One vector is turned by the same rotation once a tick. Each row is the vector after some number of ticks, and that number follows the row.
The counts run from 0 to 707.
[132 132  88 103 136  77 160  96 152 119 134 195  88 136 164 119 134 114
 144 141 134 161 143 122  95 147 149 129 159 155 140 137 125 112 133  94
 145 103 123 147 159 113 115 120 159 155 127 134 109 145 142 112  90  76
 149 111  95 104  79  80 113  77 104 107 160 125 117 120 127  79 138 171
 154 163 110  97 102] | 0
[141 126 114 127 123 141 151 101 138  79 135 177  65 128 125 129 122  92
 136 150  78 143 130 120 116 144 138 132 165 120 113 134 164 115 152 100
  83 126 134 143 151 129 140 112 149 140  76 147  72 108 165 142 134  78
 142 120 144 110  84  89 115  56 114 104 113  88  92 106 121 136 107 139
 131 157 123 132  63] | 540
[122 144 120 163 123 121 138 100 147 129 127 190 109 163 105 114 107 124
 126 171 134 170 143 163 128 154 131  79 159 137  74 135 136 103 135 119
 107 128 109 124 129  75 122 121 163 107 109 138  89 139 156 112 135 107
 156 140 118 131 100  92 148  54 128 119 115 120 126 123 120  86 132 135
 130 185 174 104  70] | 290
[122 126 115 117  84 126 133  89 143 121 162 146 107 160 160 142  94  96
 144 114 130 168 149 123 131 157 153 102 162 134 118 122 103 103  84 150
 117 109  90 107 177  95 133 127 151 103 138 101 153 134 162 107 126  67
 183 103 117 122 101 118 154  94 111 129 130 145 103 134  99 119 119 159
 135 172 195 127  88] | 310
[134 121 103 132 106 131 180  78 146 146 130 141 140 145 170 109 108 151
 180 145 105 142 143 137 101 165 173 130 129 167 129 131 145 108  96 152
 111 110  98 148 155  83 156 113 172 102 125 108 114 154 151 142  80  82
 160 154 123 117  83 135 140 119 105 144 150 139 183 115  93  97 110 133
 177 138 144 126  92] | 52
[118 120 117  98  95 108 140 110 120 100 180 193  64 130 159 123 117  97
 137 101 106 156 128 131 122 131 153 135 179 129 115 131 136 106 168 117
 129 114 117 132 182 125 107 119 156 140 116 141 119 127 159  97 104  89
 183  87 101 110  91  75 119  72 124 108 127  99  76 117 132 114 116 141
 113 175 140 121 104] | 563
[142 103  92 147 108 158 149  89 134  93 127 162  68 128 121 133 116  93
 157 145  95 131 152 113  99 139 164 132 148 112 118 126 159 148 139 122
  84 112 112 142 175 126 123 120 149 137 100 142  99 143 159 144 120  75
 154  88 121 103 118 121 100  57 114 117 114 139  83 109 106 140 114 141
 100 166 112 128  60] | 538
[118  81 167 133 114 121 149 111 147 138 169 181 101  98  97 118 105 142
 134 118 100 137 129 155 148 138 185 139 130 139 101 153 150 104 137 129
 100 122 107 139 169 133 169 115 161 125  55 126  81 106 176 112 139  80
 161 138 135 141  82  91 142 103 138  96 124  87 139 125 143 115  97 105
 134 146 179 112  97] | 475
[152 117  95 138 122  80 173  72 148 146 100 156  96 147 134 141 121 119
 168 129 110 139 143 129 108 163 134 120 157 123 123 175 132  66 100 111
 113  97 118 131 171  99 125 145 148 127 153 119 111 125 129 100 133  81
 127 117 137 117  88 104 126  66  99 135 154 136 133 112  79 115 119 180
 132 163 154 155  89] | 695
[114 105 126 122 118 130 155 101 115 119 176 207  96 128 114  85 150 121
 125 119 101 151 125 166 143 134 146 122 143 131  82 155 163 132 163 137
 113 124 103 139 176 126 143  97 173 119  98 145  91 128 177 101  85 107
 154 129 114 133  96  89 145  74 153 126 128  93  97 123 141 102 120 119
 119 187 134 101 101] | 200
[134 146 148 136 113  72 190  93 156 183 124 187 135 130 113 103 122 157
 156 139  87 121 135 171 123 135 132 152 117 138 118 160 153  86 121 104
  94  82 100 134 147  94 154 108 177 123 112 118  82 128 140 114 114  93
 127 148 109 123  65  97 128 105 122 122 148 102 149 111 119 107 101 135
 150 152 151 136 100] | 409
[118 138 111 126  92 122 168  91 118  96 147 171 111 148 173 126 106 113
 151 140  60 137 138 138 118 125 128 135 147 135  95 112 123 119 142 123
 109  96 107 144 155 117 109 123 145 110 125 149  98 134 162 118 143  89
 160  86 109 120  58 116 110  68 115 137 122  97  98 116 107 158 112 118
 120 172 158 178  54] | 581
[140  84 104 130 128 123 169  91 142 107 132 163  64 113 119 118 102 140
 181 145 110 131 134 117  90 135 210 152 137 152 126 145 164 108 164 105
 119 114 123 177 185 120 145 126 166 123  96 128  78 136 135 136 103  78
 154 122 139  97  99 103 120  92  96 106 138 118 158  97 118 108 120 138
 157 135 119 122 111] | 455
[132  83 132 157 129 141 144  96 158  99 136 167 117 117 100 128 124 151
 159 156  96 123 124 142 125 135 158 146 121 142  83 146 156 110 141 140
 108 120 100 146 149 103 173  93 185 115  87 138  61 123 151 119 137  73
 136 133 180 148 101 120 164  84 109 119 135 110 150 107 131 121 104 103
 147 146 161 142  79] | 463
[141 127 108 109  60 112 158  99 117 115 152 156 109 122 197 130  99 111
 149 121  76 159 170 133 111 122 149 138 145 149 128  96 108 125 113 143
 106 104  90 135 154 127 134 114 162 142  94 114 121 135 153 140 116  62
 190 111  86 114  73 118 112 130 118 126 138 124  91 126 118 136 110 123
 136 155 139 151  64] | 592
[150 125 113 132 102 119 172  87 153 148 138 146 130 153 133 108 125 126
 178 139  89 137 147 152 119 143 134 161 131 126 108 160 165  86 119 133
 103 108  95 136 152  61 191  93 172  89 129  93 101 151 128 141  74  86
 137 156 155 118 103 125 149 115 104 159 168 124 141 109 118 107  92 144
 157 144 138 131 107] | 416
[137 120  85 118 131 116 162  88 149  64 108 165 124 141 156 127 143 129
 124 163  90 169 140 133 105 130 113 121 151 157  78 140 117 115 117 121
 128 118 123 156 134 109 136 115 153 131 115 142  67 135 164 119 141  68
 127 132 144 140  75 108 137  68  98 130 149 105 123 107 134 116 129 140
 152 161 140 157  49] | 624
[141 120 104 150  97 116 170  77 153 148 130 125 132 152 147 138  94 129
 206 140  83 119 148 132  89 143 154 161 118 118 131 151 149 101 113 128
 109  88  73 149 167  91 163 116 169 106 148 105 120 165 136 142  99  75
 144 117 138 120 108 148 130 102  93 137 170 156 127 102 121 131 104 145
 148 140 146 144  80] | 418
[134 142 138 128 113  88 155 119 159 122 136 166 107 154 150 132  90 136
 150 160 124 175 133 142 116 134 138 110 169 154  98 110 117  54 152 105
 119 108 127 144 119  55 140 115 166 113 109 122  86 129 130 133 132  79
 158 145 144 113  66  92 140  99  93 120 130 100 140 106 112 103 119 130
 173 146 178 129  90] | 660
[131 128 139 131  96 138 155 109 127 139 141 162  82 132 116 113  88 108
 154 131  74 147 138 143 138 155 153 128 152 124 109 138 174  70 144 121
  72 123 135 136 153 101 170 114 164  89  74 113  82 103 151 151 121  93
 160 159 142 114  81  98 128 107 142 130 114  80 133 110 104 134  85 119
 138 140 151 140  99] | 499
[131 128 111 157  99 115 155  85 162 132 131 161 136 153 155 126  83 144
 170 159 131 149 152 149 110 138 159 106 124 165 112  90 109 108 119 147
 103 108  91 134 135  69 126 113 180 109 122 123 107 146 144 135 122  73
 181 126 115 123  94 143 146 110  92 130 126 151 156 126 101  97 122 121
 158 158 183 127  71] | 663
[121 109 121 126 116 108 139  94 140  88 154 202 105 117 130 122 139 109
 130 110 107 139 131 140 142 123 122 135 135 125  88 137 129 124 152 132
 133 115  99 123 158 133 126  99 169 150 107 161  93  93 159  82 141  75
 157  92 123 153  92 101 149  65 125 111 129 103  85 136 127 124 119 122
 108 184 146 137  75] | 558
[169 122  94 136 101 119 130  95 147  78 103 151 103 143 137 142 112 107
 146 160  81 166 155 154 100 128 110 126 162 138  63 145 118  85 125 127
 113 125 119 143 119  90 151 107 167 140  99 131  74 120 134 138 148  64
 144 143 153 135 101 114 148  78 100 130 151 123  92 111 134 116 117 125
 125 146 136 163  57] | 259
[107 126 108 157 117 124 157  84 146 135 145 185 120 163 135 126  98 130
 149 157 149 159 142 153 101 157 162  82 154 156 101 142 130 123 121 138
 127 122  87 130 159  86 108 131 168 114 146 134 114 167 158  95 103 100
 162 108 100 123 114 108 145  67 114 119 134 146 127 130 121  76 136 151
 143 179 176  91  75] | 651
[131 120 119 152  94 125 143  70 131 123 125 163  91 105 137 156  91  95
 162  97  77 117 154 126 116 169 133 138 134 117 125 169 136 106 113 139
 109 116  97 129 178 161 146 127 146 146  86 134 102  90 158 105 152  77
 155  96 114 131  97 115 131  77 138  90 134 112  98 134 117 145  96 155
  96 145 145 158  72] | 515
[139 114 114 114 136 106 158  85 150 121 133 150 119 123 107 109 115  98
 153 126  89 145 149 156 116 152 136 142 112 137 114 186 158  95  84 112
 119 113 113 143 169 116 208 107 149  90 121  94  96 120 129 115 111  73
 125 144 137 143  79 101 146 100 125 112 154  94 133 119 151 107  81 168
 157 142 139 137 103] | 427
[142 136 135 151  86 165 150  99 135 147 145 157 100 134 118 112  89  96
 166 136  81 139 153 150 121 162 150 119 140 119 116 125 173  94 136 137
  71 126 107 125 147  91 175 108 162  91  69 107  95 107 153 164 108  94
 172 159 127 114  97 118 138 114 146 128 112  97 142 127 105 122  74 116
 140 136 153 117  95] | 500
[137 114 117 154 109 116 158  73 168 143 121 155 118 115 158 160  96 140
 197 129 124 126 141 124  90 178 165 144 132 151 135 183 135  98 111 143
 146 112  84 141 165 117 147 114 173 160 126 126 103 133 136 100 105  79
 151 121 132 128 134 130 149  85 106  94 178 155 145 131 115  86 118 156
 142 119 133 110  95] | 77
[140  86 135 150  83 130 158  98 145 159 150 177 105 135 105 113 135 153
 173 116 117 114 130 139 149 147 176 148 130 115 113 145 168  96 152 161
  88 111  85 118 173  79 143  99 195 117 104 105 105 138 154 121  93  89
 153 134 157 126 125 124 153  99 123 156 134 142 139 123  82 120 114 116
 119 173 162 106 119] | 123
[116 109 108 138 123 161 182  73 146 132 139 140 161 135 124 111 110 138
 166 147  81 131 139 128 106 169 153 135 115 139 130 169 160 144  69 142
 102 104  90 141 165 117 183 110 149  91 119 107 106 162 183 138 103  71
 134 137 126 127  89 134 135 101 118 121 152 124 150 113 122 130  99 153
 160 143 147 136  70] | 423
[154 136  85 144  94 116 168  75 117 121  92 172  95 123 164 130  91 122
 153 146  88 151 170 142  82 147 159 114 140 164 108 125 123 116 131 130
 108 120 111 169 141 140 115 129 163 148 101 148  77 124 150 136 118  90
 161 123  86 111  86 109 103  85 116 115 127 118 131 118 109  95 122 141
 126 147 108 152  69] | 251
[160 137  91 117 113  76 178  88 126 128  97 190 100 129 148 114 136 123
 131 147  88 167 158 162 107 134 118 114 147 152  94 145 131  97 129 124
 112 112 121 159 129 126 125 122 164 150 104 142  66 114 139 121 115  94
 139 150  92 126  63  85 109  77 123 127 144 105 117 122 122  93 134 143
 129 159 107 145  88] | 612
[141 122  99 130  79 158 165  86  95 133 142 160 109 150 153 115 126 108
 136 125  74 177 162 162 111 161 153 111 179 134  87 173 138 113 113 165
 103 138 106 140 160 114 132 131 159 125 109 113 108 158 180 134  92 115
 155 152 102 129 103  99 135  78 145 155 156 124  83 121 119 101 129 152
 106 167 129 123  88] | 243
[132  92 140 148  72 129 163 102 124 140 155 168  87 115 147 146  95 152
 188 102  93 106 128 128 125 146 184 164 155 133 114 142 138  82 179 146
 118 110  90 147 179 119 125 117 175 141 105 133  94 113 157 102 134  94
 166 107 147 109 113 114 140  89 112 127 154 124 123 119 101 131 120 112
 103 148 164 150 110] | 485
[138 111 102 141 109 144 158  90 131  81 124 168  60 121 124 137 119  95
 152 143  82 132 135 109 103 141 154 140 159 115 117 131 156 130 151 102
  88 114 127 146 167 141 119 129 145 136  88 150  87 124 173 140 136  76
 148  98 128  98  98 102 103  60 114 111 119 105  94 107 109 145 113 136
 114 164 122 138  61] | 539
[133 113 111  96 113 114 148 102 139  89 149 167 113 147 164 127 134 117
 127 123 120 171 130 132 162 149 125 106 160 146  85 124 103  82 101 146
 122 123 123 119 152  81 141 110 160 103 115 116 112 100 164 101 144  60
 160 126 154 145  69 105 168  88 118 147 129 104 133 125  84 119 117 135
 150 174 190 148  89] | 307
[149  91 106 132 102  92 144 104 132  92 129 184  79 136 150 148 136 137
 144 132 136 158 144 131 119 127 153 121 178 149  81 133  96  88 157 132
 134 117 105 144 146  96 100 126 188 165 116 144  89 116 148  89 139  83
 158 115 142 130 109  94 150  72 100 127 151 139 109 124 104  95 152 132
 118 175 146 143  97] | 282
